In the data rows, the value 500 means zero.
Some points, one per row:
475,319,421,580,517,427,521,730
481,776,437,417,509,509,473,568
412,625,433,512,579,459,503,513
644,464,589,478,490,344,495,396
580,530,580,475,472,378,618,329
540,542,513,459,604,430,396,440
495,382,544,490,635,557,358,356
576,557,350,456,527,559,598,504
405,453,471,559,533,639,266,623
502,686,483,505,533,397,618,286
520,539,618,527,486,426,340,414
515,660,443,471,452,487,564,551
601,401,528,567,431,492,600,291
377,499,501,492,601,627,309,537
489,393,588,524,497,508,472,415
457,455,475,472,557,676,257,635
509,362,550,444,552,658,264,576
469,436,412,573,516,470,466,668
522,234,490,609,467,436,515,638
431,672,412,437,484,569,525,677
400,601,407,476,532,641,430,631
533,664,467,426,509,449,523,536
426,417,420,576,518,532,412,707
444,606,393,531,543,636,403,483
447,478,480,534,535,609,221,649
406,676,485,494,523,610,337,503
548,626,431,466,554,350,664,428
540,406,621,493,445,436,621,363
536,495,574,416,482,515,616,378
447,392,431,556,552,501,345,753
629,523,535,526,441,365,525,412
423,658,444,454,456,622,448,670
568,244,541,599,452,499,544,402
485,603,423,481,446,585,576,552
472,684,422,450,433,643,573,521
529,390,533,538,395,415,658,568
511,510,585,481,418,441,562,516
633,350,581,523,474,390,462,449
425,448,510,512,571,564,358,539
519,550,556,448,469,428,688,382
536,275,505,494,604,645,343,435
379,577,405,555,481,646,462,586
324,641,491,464,494,571,518,635
Here are 16 more points, each followed by its number:
436,488,509,522,515,706,244,523 0
438,636,415,449,492,704,508,506 1
419,527,397,607,483,578,571,452 2
373,560,539,459,581,627,338,489 3
494,369,416,573,550,500,413,635 4
517,678,402,491,471,481,501,604 5
641,565,535,414,473,384,599,430 6
340,499,495,509,507,671,378,636 7
612,482,533,490,490,393,516,435 8
471,412,422,549,502,457,528,700 9
517,447,571,517,454,490,562,386 10
541,381,645,506,474,370,472,481 11
397,463,392,529,497,597,519,719 12
404,676,466,495,439,676,411,558 13
488,611,461,444,506,489,333,780 14
482,600,492,422,487,579,581,464 15
Which of these numbered points is nearest to each point below, looking only along the 3 directions in which the first points spread most? Its number follows each.
514,464,574,509,461,293,472,699 > 9
425,464,386,530,503,557,520,719 > 12
576,400,534,511,481,412,629,402 > 8
514,588,505,474,506,406,731,311 > 6
437,532,567,530,510,520,480,344 > 10
515,348,442,565,507,396,508,703 > 9
490,649,498,386,530,534,541,475 > 15
444,540,436,450,440,628,555,693 > 12
506,670,412,443,526,610,453,491 > 1
416,474,510,490,511,626,379,600 > 7
405,591,393,465,509,607,521,679 > 14
495,585,440,466,561,623,280,570 > 3
349,550,418,510,556,616,448,627 > 14
461,682,451,519,410,499,488,640 > 5
626,281,528,544,506,435,467,467 > 11
451,564,405,518,506,597,394,644 > 14
408,582,411,506,429,630,593,622 > 5
393,661,457,406,519,577,599,565 > 5
600,463,577,465,436,350,555,555 > 8
471,411,512,486,564,621,498,361 > 10
585,609,542,416,502,390,618,372 > 6
463,473,447,477,531,641,426,579 > 7
408,590,390,464,505,600,538,684 > 14
532,439,578,495,521,421,508,407 > 10
380,409,610,558,469,487,392,609 > 4
421,501,411,489,557,677,422,573 > 7
392,557,434,510,553,699,366,510 > 3
537,551,576,468,434,386,684,396 > 6
391,603,480,481,551,588,559,382 > 15
432,558,358,505,572,507,587,584 > 5
449,448,395,538,528,559,609,523 > 2
456,406,483,481,610,675,462,338 > 3
497,455,597,456,489,415,643,425 > 8
513,568,561,391,501,439,659,433 > 6
403,494,390,551,596,538,576,450 > 2
598,489,553,470,477,403,520,460 > 8
482,384,467,552,524,469,377,706 > 4
611,458,603,476,538,421,422,313 > 10
532,360,463,568,472,398,601,593 > 9
510,539,576,398,494,423,681,432 > 6
466,462,401,459,542,682,399,671 > 7
585,546,525,543,427,367,401,591 > 2
586,518,552,535,460,400,420,457 > 10
577,199,542,512,475,462,625,530 > 11
446,630,416,422,546,626,417,634 > 13
436,337,420,546,496,721,539,521 > 4
